In the rows, 128 means zero.
The same turns and mirrors carry the whole set onto itself, and each row onto the other rows of its family. Which rows share a family with each named row? Give them in list order.
These 32 rows form 4 families of 8 rows each.
z616: [120 122 174 112 118 107 107  93 120 140  90 123]
z842: [173 143 138 131 168 119 124 121 140 135 132 134]
z496: [116 137 158 117 107 110 124 113 116 152 109  99]
z12: [143 134 144 120 112 133  85 114 145 148  99 150]
z629: [142 127 143 132 119 112 132  76  94 115 131 118]
z863: [122 149 151  95 142 115 136  76 138 110 123 141]
z72: [140 155 162  91 150 106 113  91 141 124 141 152]
z151: [137 143 131  87 112 141 106 112 136 152 121 140]
z158: [130 103 127 141 112 134 113  90 143 165 138 116]
z165: [171 112 144 122 161 104 108 120 122 116 140 123]
z519: [129 124 175 128 161  94 103 113 154 150 109 127]
z782: [139 154 161 107 116 146  86 104 140 129 120 144]
z204: [151 128 170 119 149 119 105 131 161 150 112 111]
z736: [145 121 124 142 104 127 114  86 107 121 116 136]
z742: [133 147 151 108 131  98 109  80 122 109 119 161]
z551: [133 130 180 125 144  94  98 128 140 137 137 101]
z149: [131 146 167 124 154  99 118 122 174 130 126 119]
z174: [134 119 134  82 144 106 117  85 131 121 130 154]
z196: [109 128 162 144 113 102 110  85 112 151 110 120]
z903: [154 147 126 146 120 128 131  92  99 135 134 126]
z15: [109 123 150 117 144  94 141  78 156 145 144 117]
z27: [172 146 138 134 146 119 112 110 134 104 148 139]
z631: [105 119 153 132 111 106 120  96 145 147  94 115]
z735: [136 122 129 153 125 126 118 117 168 156 137 110]
z771: [173 132 139 139 151 125 131 114 135 124 153 106]
z402: [155 120 121 115 124 120 135 104  97 131 112 121]
z173: [124 129 141 126 110 132 101 113 151 158 161 107]
z328: [162 136 140 115 118 145  84 103 128 144 135 151]
z778: [122 105 131 136 148 116 139  77 156 125 144 113]
z90: [139 109 141 148 122 148  91 104 157 143 140 116]
z695: [121 105 143 121 143  97 112  85 144 128 171 120]
z417: [125 135 136 141 144  92 141  83 146 117 158 122]

Same family as z519: z842, z863, z782, z196, z903, z778, z90
Same family as z616: z629, z72, z158, z204, z15, z771, z328
Same family as z151: z496, z165, z551, z174, z402, z173, z695

The same turns and mirrors carry the whole set onto itself, and each row onto the other rows of its family. Which rows share a family with each named row? Give them in list order.
These 16 rows form 4 families of 4 rows each.
z465: [152 122 128 100 140 145  86 154 118 131 121]
z19: [130 160 150 122 155 120 117 184 111 139 150]
z491: [136 132 100 139 170 132 121 139 142  91 161]
z712: [147 157 106 160 150 130 122 158 146 151 113]
z376: [157 149  97 138 143 102 122 149 143 146 126]
z823: [141 118  91 117 166 148  98 141 102  97 119]
z853: [130 102 109 108 171 122 110 139 110 145 115]
z693: [ 97 153 110 118 171 144 121 165  95 112 132]
z247: [132 173 122 110 140 136 124 186 116 132 134]
z277: [125 154 113 148 177 124 129 122 118 133 128]
z43: [147 120 108 151 155 136  96 196 141 112 149]
z330: [156 132  81 131 168 108 137 146 124 138 116]
z801: [132 117 118 143 148 148  96 169 163 124 149]
z875: [125 113 108 144 183 138 120 190 130 108 153]
z939: [133 146 132 112 178 120 137 180 108 119 162]
z624: [127 111 111 109 143 130  84 161 114 147 111]

Same family as z19: z376, z43, z624
Same family as z823: z491, z693, z277
Same family as z875: z853, z330, z939

The same turns and mirrors carry the whole set onto itself, and each row onto the other rows of its family. Which rows share a family with each named row? Give them in list order.
These 32 rows form 8 families of 4 rows each.
z874: [137 129 162 109  96 145 160 113 130 110 129 164  72 112 113 161  92 134
  72 182 128 122 140 154 141 134]
z108: [135 139 157 113 103 153 165 111 127 111 120 174  64 102 100 158  84 131
  86 170 135 125 135 166 147 150]
z783: [123  98 119 131 121 133 159 117 126 115 113 165 138 150  79 149 148 132
 118 152 128 135 133 155 110 124]
z136: [134 137 161 124  96 156 164 109 134 111 127 165  64 112 102 150 112 131
  85 201 127 112 141 161 141 156]
z10: [133 129 166 113 103 156 162 104 139 116 122 159  71 121 106 158  90 125
  85 188 126 114 150 147 142 137]
z796: [117  97 130 132 126 136 174 112 135 110 113 159 141 149  75 149 144 127
 115 157 128 139 141 152 102 135]
z773: [136 137 143 112 101 144 156 110 134 106 112 146  63 105 105 151  96 137
  84 184 138 121 149 168 141 153]
z772: [135 135 156 116 111 150 161 123 142  95 122 154  75 101 109 155  91 138
  92 172 133 117 146 174 147 137]
z386: [136 132 150 109  94 149 165 107 127 109 119 157  60 114 115 164  95 135
  83 180 125 120 146 163 142 147]
z806: [138 141 144 118 117 126 166  85 137 139 159 179  58  79 117 142  79 145
 105 175 119  99 122 164  94 164]
z316: [108 100 124 129 114 126 167 112 121 110 119 152 143 146  82 147 132 121
 119 158 122 140 150 156 104 129]
z411: [145 135 146 119 113 134 166  79 143 138 171 177  64  79 125 136  88 138
  99 170 119 100 114 158 102 158]
z972: [130 110 115 113 161 126 170 102 125 152 131 156 119 120  92 135 147 128
 147 140 113 122 109 153  74 151]
z602: [122 108 117 123 159 121 163  85 123 142 136 160 123 119  88 138 133 135
 146 159 113 130 108 158  59 160]
z96: [141 134 151 118 116 133 163  93 142 147 171 189  66  95 138 134  88 141
 105 169 126 101 120 160  97 149]
z920: [139 126 143 120 127 124 157  85 136 122 171 168  59  78 123 139  82 147
 108 177 110 105 115 168  96 150]
z959: [127 105 127 122 165 123 166  91 115 147 138 163 128 111  87 131 138 132
 145 154 125 123 104 158  70 151]
z965: [136 141 146 125 118 127 168  96 132 136 162 190  62  81 121 142  91 136
  99 177 110  90 117 169 110 164]
z323: [127 136 156 119 113 133 166  83 130 131 162 181  63  81 124 137  72 153
 112 161 120 116 121 172 102 157]
z724: [129  97 117 134 121 129 154 127 122 119 123 148 127 145  81 148 146 128
 122 143 123 140 150 154  98 127]
z455: [125 101 113 110 166 135 156  75 132 148 127 162 135 115  98 131 137 138
 136 158 128 113 115 157  76 154]
z606: [115  99 117 137 124 138 159 119 134 113 106 162 140 149  74 152 137 133
 124 153 120 130 143 158 107 139]
z321: [133 103 108 122 123 133 166 105 131 110 106 165 144 143  74 143 142 132
 118 143 124 124 141 162 102 132]
z422: [112 107 117 116 146 123 170  85 119 148 149 152 123 105  94 128 146 119
 140 142 112 124 110 161  78 165]
z161: [153 137 156 118 130 134 154  95 134 143 160 184  64  93 119 131  83 138
 114 178 115  85 124 160  97 160]
z535: [109 107 134 112 162 131 169  87 120 147 145 162 127 107  96 136 154 132
 141 154 122 118 105 161  75 148]
z308: [125  98 115 141 116 140 151 108 124 115 106 165 128 145  62 147 136 144
 122 150 118 140 150 154 103 142]
z948: [124  93 114 125 165 133 163  81 129 143 135 164 116 115  95 127 134 131
 144 167 118 132 101 148  72 162]
z792: [136 135 157 116 100 150 170 110 137 104 128 169  62 113 109 164 102 131
  83 182 138 120 141 162 142 142]
z938: [119 103 116 120 158 121 160  86 123 155 125 157 124 109  88 129 136 135
 141 149 118 117 104 153  71 155]
z848: [137 133 146 124 125 126 151  79 142 136 157 168  56  80 127 140  82 139
  97 174 113  99 112 161 100 161]
z941: [129  94 109 130 116 153 168 101 117 118 107 173 135 149  83 145 142 134
 115 158 117 145 145 155 114 140]

Same family as z606: z386, z411, z959
Same family as z602: z874, z796, z848
Same family as z941: z772, z422, z161
Same family as z535: z773, z96, z308
Same family as z323: z136, z724, z455
Same family as z783: z806, z792, z938

The same turns and mirrors carry the whole set onto itself, and each row onto the other rows of its family. Which rows share a family with each named row? Give them in list order.
These 30 rows form 5 families of 6 rows each.
z472: [121 122  90 160  97 148 125 136 156 159 137 129 109 150 126 158  83 128
 117 123 146 111 132 155 127 128  87 136 100 104 127 160 142 119 175 103
 107  99 152 145 105 156 113]
z384: [154 113  89 161 116 143 121  94 148 162 124 165  97 100 119 126 127 163
 102 131 102 151 109  88 113 150  99 137 143 106 140 154 137 120 184 131
 125 102 123 149 139 154 144]
z34: [169 116 121 158 103 139 118  83 142 159 133 138 100 130 128 147 133 170
 103 147 106 158 101  88 111 145 107 133 140 119 134 142 139 130 176 152
 122 105 137 157 143 126 140]
z441: [ 98 145 128 159  86 136 136 131 111 149 121 136 123 134 114  71 123 142
  98  99 115 144 128 142 105 121 100 146 156 142 113 155 149 162 145 145
  98  75 129  99 128 128 127]
z335: [133 124 111 156  89 146 124 131 152 158 141 111 111 168 133 170  87 133
 118 133 151 115 128 155 124 123  92 134  98 112 124 151 142 129 168 118
 104 100 159 149 109 138 112]
z419: [132 135 122 110 105 132 105 133 111 137 103 110  82 122 119 118 126 154
 123 141 135 148 124 114  91  96  36 134 119 158 139 146 159 178 162 134
 127 116 129 146 154 129 141]
z83: [ 99 129 102 141 115 120 103 125 133 121 109 118  78 123 107 119 135 131
 131 134 101 148 112 111 119 109  49 129 118 135 135 167 164 138 183 102
 130 113 150 153 131 160 134]
z394: [ 98 145 135 163  84 133 135 127 112 145 125 129 123 143 115  77 126 141
 100 103 112 147 123 142 109 121 104 145 154 142 111 155 150 158 146 146
  97  75 136 102 127 124 125]
z604: [164 115  88 147 116 149 123 101 139 170 119 169  99  92 122 121 120 174
  98 130 116 149 115  90 101 145  90 139 144 113 144 148 134 135 178 140
 125 103 110 143 148 147 148]
z956: [128 137  75 150 108 152 118 113 138 173 110 147 111 119 177 112 113 142
 130 120 138 121 158 126 124 140  51 125 140 141 121 192 112 133 157 111
 138  81 105 142  84 117 129]
z593: [125 123  75 148 104 156 128 147 151 167 129 144 109 130 125 144  74 134
 113 115 157 107 141 156 117 125  76 140 102 105 133 160 137 129 173 101
 108  97 134 136 111 162 119]
z423: [126 134 136 123 100 123 101 122 117 127 111  95  81 144 119 133 135 147
 130 148 122 153 113 112 102  98  48 130 117 155 133 148 162 166 165 132
 127 116 148 155 146 125 135]
z560: [148 127 119 141  86 152 125 135 141 167 138 110 114 167 138 169  80 144
 114 135 168 116 133 156 109 117  86 136  98 123 127 141 140 148 158 132
 103 102 148 146 119 124 115]
z835: [110 131 126 139 104 118 102 119 128 119 114  98  80 143 113 133 139 134
 133 145 105 153 108 111 117 104  55 127 116 144 129 158 165 146 175 117
 128 115 159 158 136 141 132]
z146: [121 136  81 163 106 146 115 105 145 165 116 139 110 132 177 122 120 134
 135 124 126 123 150 124 135 142  60 121 138 136 115 196 115 120 161 106
 137  80 120 149  76 118 124]
z501: [105 130  89 128 118 128 105 136 127 130 100 133  77 102 105 104 126 138
 127 127 114 143 122 113 108 106  37 134 120 138 141 166 160 149 179 103
 132 113 130 144 139 165 140]
z515: [147 142 106 141  96 152 116 107 129 175 115 124 115 143 188 129 116 153
 131 134 149 127 154 125 115 132  55 123 137 156 116 177 114 150 144 135
 133  83 111 147  92  88 127]
z689: [ 94 144 131 166  85 132 134 127 114 144 125 131 123 141 113  77 127 137
 100 102 109 147 124 141 112 122 104 144 154 141 110 157 151 154 147 142
  97  75 137 102 124 128 124]
z343: [ 92 144 127 165  87 133 135 129 115 145 124 135 122 136 112  74 125 138
 100  99 109 146 125 141 111 123 102 145 155 138 111 159 150 153 148 140
  98  75 135 101 124 132 125]
z88: [140 125  83 133  99 162 129 151 141 176 126 143 111 127 131 142  68 146
 109 119 174 106 147 157 103 120  69 142 102 116 137 150 134 147 164 116
 107  99 122 132 122 148 123]
z160: [100 146 133 160  85 135 135 130 110 147 123 132 123 138 115  75 125 143
  99 101 115 146 125 142 106 120 101 146 155 144 111 154 149 161 144 147
  97  75 132 100 128 124 126]
z223: [152 128 105 129  91 159 128 145 135 175 130 125 113 146 137 155  73 150
 109 128 178 112 143 157 100 116  74 140 102 125 134 141 136 156 157 131
 103 102 129 137 126 130 121]
z232: [156 114 105 166 110 137 119  86 149 157 131 149  97 119 123 140 133 162
 105 138  97 155 101  87 118 149 106 134 141 110 134 151 140 117 183 137
 124 104 138 156 137 142 140]
z911: [140 140 112 153  95 144 114  97 136 167 121 115 114 156 187 138 123 145
 135 139 137 130 146 123 127 136  65 120 135 151 111 181 116 138 149 129
 133  83 126 154  86  90 122]
z962: [121 133  99 113 115 135 107 140 116 138  97 129  80 102 112 103 122 150
 123 131 131 144 129 114  93 100  30 137 121 149 144 155 157 169 169 119
 130 114 119 141 149 149 144]
z672: [177 117 104 139 109 151 122  98 133 173 121 159 100 102 129 128 121 180
  97 137 125 151 115  91  94 140  92 140 143 123 143 139 134 148 170 154
 123 105 110 144 154 130 148]
z377: [142 140  88 139 103 156 118 113 131 178 109 140 113 124 183 116 112 153
 128 125 151 122 160 127 114 134  49 127 139 150 121 184 111 149 148 125
 136  82 100 141  92 101 131]
z921: [126 138  99 164  99 142 113  98 144 161 121 122 112 151 181 135 125 135
 138 132 125 129 144 123 136 141  67 119 137 141 111 191 117 123 158 116
 135  81 132 155  77 104 121]
z7: [ 94 145 125 162  88 135 136 131 111 147 122 138 123 133 112  72 124 140
  99  98 112 145 126 141 108 122 100 146 156 140 114 158 149 157 147 141
  98  75 130  99 126 132 127]
z6: [179 118 121 145 103 145 120  90 134 168 127 142 102 122 131 141 127 179
  99 145 120 156 108  90  98 139  99 136 141 125 137 136 137 145 169 160
 121 106 124 152 152 120 144]

Same family as z441: z394, z689, z343, z160, z7
Same family as z501: z419, z83, z423, z835, z962
Same family as z672: z384, z34, z604, z232, z6
Same family as z560: z472, z335, z593, z88, z223

